In the rows, zero is written as 128.
Each named move below is a turn or a mirror, shown by a few rows before and after it. Which moves, in which order, take the first row of each later pair to the second? The first pair is answered.
move q272:
[108 125 155 146 128 150 137 116 126 121  99 140 115 131 120 122 124 136
 120 120 119 127 126 146 109 129 110 101]  ->  [154 140 118 112 122 125 116 126 150 115 159 122 117 123 122 138 126 126
 128 119 118 110 121  99 153 117 123 135]
[103 102 123 119 150 138 129 140 128 134 105 111 122 132 124 135 151 159
 160 129 121 166 121 101 114 156 166 119]  ->  [111 109 112 110 149 132 123 142 137 136 118 107 117 123 125 138 148 163
 165 129 120 162 120 101 124 157 168 132]
[ 96 106 167 152 131 149 138 130 113 131  79 139 128 123 143 110 127 127
 137 125 130 140 139 155  90 139 130 106]  ->  [158 137  99 100 124 105 108 132 146 117 169 101 121 127 134 149 123 119
 142 122 129 119 122  91 157 128 151 154]
[142 159  91 126 137 131 131 116 138 144 175 108 138 138 134 116 150 121
 111 163  80  91 131 126 151 109  96 129]  ->  [109 149 118 157 136 152 144 110 125 153 133 121 138 138 139  96 146 125
 107 160  81  98 140 165 109 118  86 100]
move q74:
[122 142 129 133 145 135 126 109 138 130 137 132 142 137 133 116 142 121
 122 138 111 111 132 137 132 113  92 130]  ->  [ 99 130 145 134 154 120 131 114 139 136 126 117 141 137 134 120 135 125
 110 137 129 131 128 130 119 124 102 130]
[105  85 145  94  89 140 115 141 154 141 106 147  86 127 142 101 126 118
  97 143 139 133 102 127 102  89 105 111]  ->  [124  94 135  95  91 146 115 139 156 130 113 160  88 133 142  99 128 112
  92 135 128 125 108 131 115  79  94 111]
[134 133 129 130 132 129 122 122 134 136 140 129 140 122 133 128 129 128
 112 136 138 116 131 145 136 115 118 126]  ->  [126 130 137 126 141 118 121 131 133 140 136 126 139 121 133 130 124 127
 115 135 137 132 133 134 122 118 118 129]
move q549:
[163 112 137 123  91 158 112 117 157 103 124 137 128 134 137 140 129 137
 185 115  89 146 144 120 157 100 117 161]  ->  [100 101 187 143 103 160 128 120 135 128  82 123 134 122 147 138 112 146
 158 120 120 171 160 143 108 119 119 130]
[111 162 128 130 124 113 114 132 131 141 126 125 120 110 125 127 124 119
 106 113 113 145 135 179 141 131 143 117]  ->  [126 159 119 128 111 112 113 130 139 129 133 130 118 112 119 127 126 115
 115 112 107 133 132 168 154 131 132 127]
[126  91 135 158  95 113 157 144 152 129 125 155 112 118 164 116 115 110
 156 116 116 140 146 138 103 131 104 138]  ->  [144  92 122 153  92 110 148 148 160 119 132 162 112 124 165 116 114 107
 153 118 114 137 147 127 110 126 111 148]
[141 163 163 135 130 136 123 132  90 180 144 148 162 173  79 105  91 108
  90 131 117 112 151 157 130  96 101 101]  ->  [161 168 157 130 124 134 127 122  90 176 161 146 157 173  81 106  96 109
  93 132 106 106 156 153 145  91 101 103]
move q515:
[105 154 141 129 158 104 102 123 119 150 150 101 124 119 131 121  98 126
  74 151 153 111 142 165 110 128 114 116]  ->  [171 152 104 114 132 120  98 113 127 129 180 131 130 123 123 124 119 114
 101 144 122  83 141 159 154 102 109 128]
[182 119 125 104 108 143 118  91 140  92 137 162 133 146 123 132 130 112
 159 130  66  63 125  97 178 110 108 117]  ->  [119  74 166 123 110 167 149 103 141  90  66 165 134 142 135 123 133 128
 185 107  82 113 129  91 128 140 115 105]
[114  98 112 157 119 128  90 118 152 124 150 171 133 123 125 101 119 127
 132 136 137 104 121 168 126 150 108 134]  ->  [110  94 111 158 117 133  87 128 156 114 141 176 124 119 130 103 127 135
 146 127 142 107 125 161 128 154 110 136]
Then:
Between the rows of a pair lie 2 to 3 moves.
[124 100 155 149 116 156 146 114 119 124  87 157 130 122 130 111 142 131
 140 116 120 131 128 151 109 130 105 106]  ->  [165 138 115 129 125 135 118 104 122 132 155 148 123 126 115 115 134 127
 105 144 110  98 132 168 150 102  95 117] : q515, q515, q515
[ 88 142 155 160 148 127 128 129 116 149 100 126 127 122 131 107 122 124
  88 148 148 133 134 173  90 133 125 107]  ->  [150 103 127 129 110 142 141 140 147  96  99 143 126 131 142 140 149 123
 174 100 120 148 115  87 141 141 159 152] : q272, q515, q515
[183 157  99 129 125 130 110 107 118 128 159 151 135 143 114 120 134 124
 114 144 101  77 135 166 173  96 113 141]  ->  [131 114 108 103 121 107 122 144 155 109 129  98 127 130 134 163 124 146
 156 104 146 162 113  56 152 144 169 166] : q515, q74, q272
[107  94 148 154 126 119 136 121 140 155 100 131 141 152 136 149 120 120
 107 115 155  97 146 135  94  89  93 102]  ->  [163 101 112 134 114 122 124 125 160 130 131 130 143 156 138 171 128 120
 139 102 146  90 133  85 131  87 112 127] : q272, q515
[188 129 104  99  85 123 116 145 109  92 117 135 129 141 120 123 166 128
 144 142 107 113 131 105 146 115 102 130]  ->  [141 152 123  97 119  81 104 154  99 133 142  91 124 127 116 123 135 136
  79 172 142 118 129 121 125 123 100 118] : q549, q515, q272
[ 95 104 161 143 129 119 146 117 101 149 127 130 123 155 127 110 119 125
 116 124 143 117 157 188  91 134 113 101]  ->  [113 136 133 124 141  93 129 113 102 154 171 118 122 155 120 123 108 127
  92 144 155  96 146 179 111 120 124 119] : q515, q272, q549
[124 108 152 179  95 184 163 118 100 113  62 175 120 141 123 103 140 135
 163 119 104 117 129 167 117 125 103 112]  ->  [194 124  95 140  79 167 132 118 122  92 129 171 122 148 117 124 146 129
 173 128  90  89 115 118 174 106 118 156] : q549, q272
[148  91 138 153  79 190 144 122 110  78  81 173 135 142 135 117 153 127
 187 101  89 116 130 136 140 109 125 125]  ->  [ 55 112 181 164 128 151 143 132  92 131  81 126 133 121 141 113 116 142
 116 121 148 153 131 164  82 135 115  99] : q549, q515
[144 144 101  97 131 105 107 132 156 120 178 105 120 129 133 150 125 123
 125 146 123 111 109  91 163 112 140 153]  ->  [100  92 154 151 121 165 142 120 140 102  71 147 129 135 138 117 142 124
 157 120 108 146 121 120 111 134 128 116] : q515, q272
[130 105 117 103 135 105 132 147 141 118 129 107 130 123 138 152 123 132
 156 110 139 147 114  70 127 139 162 143]  ->  [155 137  97  98 139  93 117 135 135 122 171 111 130 127 125 145 123 128
 121 132 130 110 116  99 148 116 147 146] : q272, q515, q549
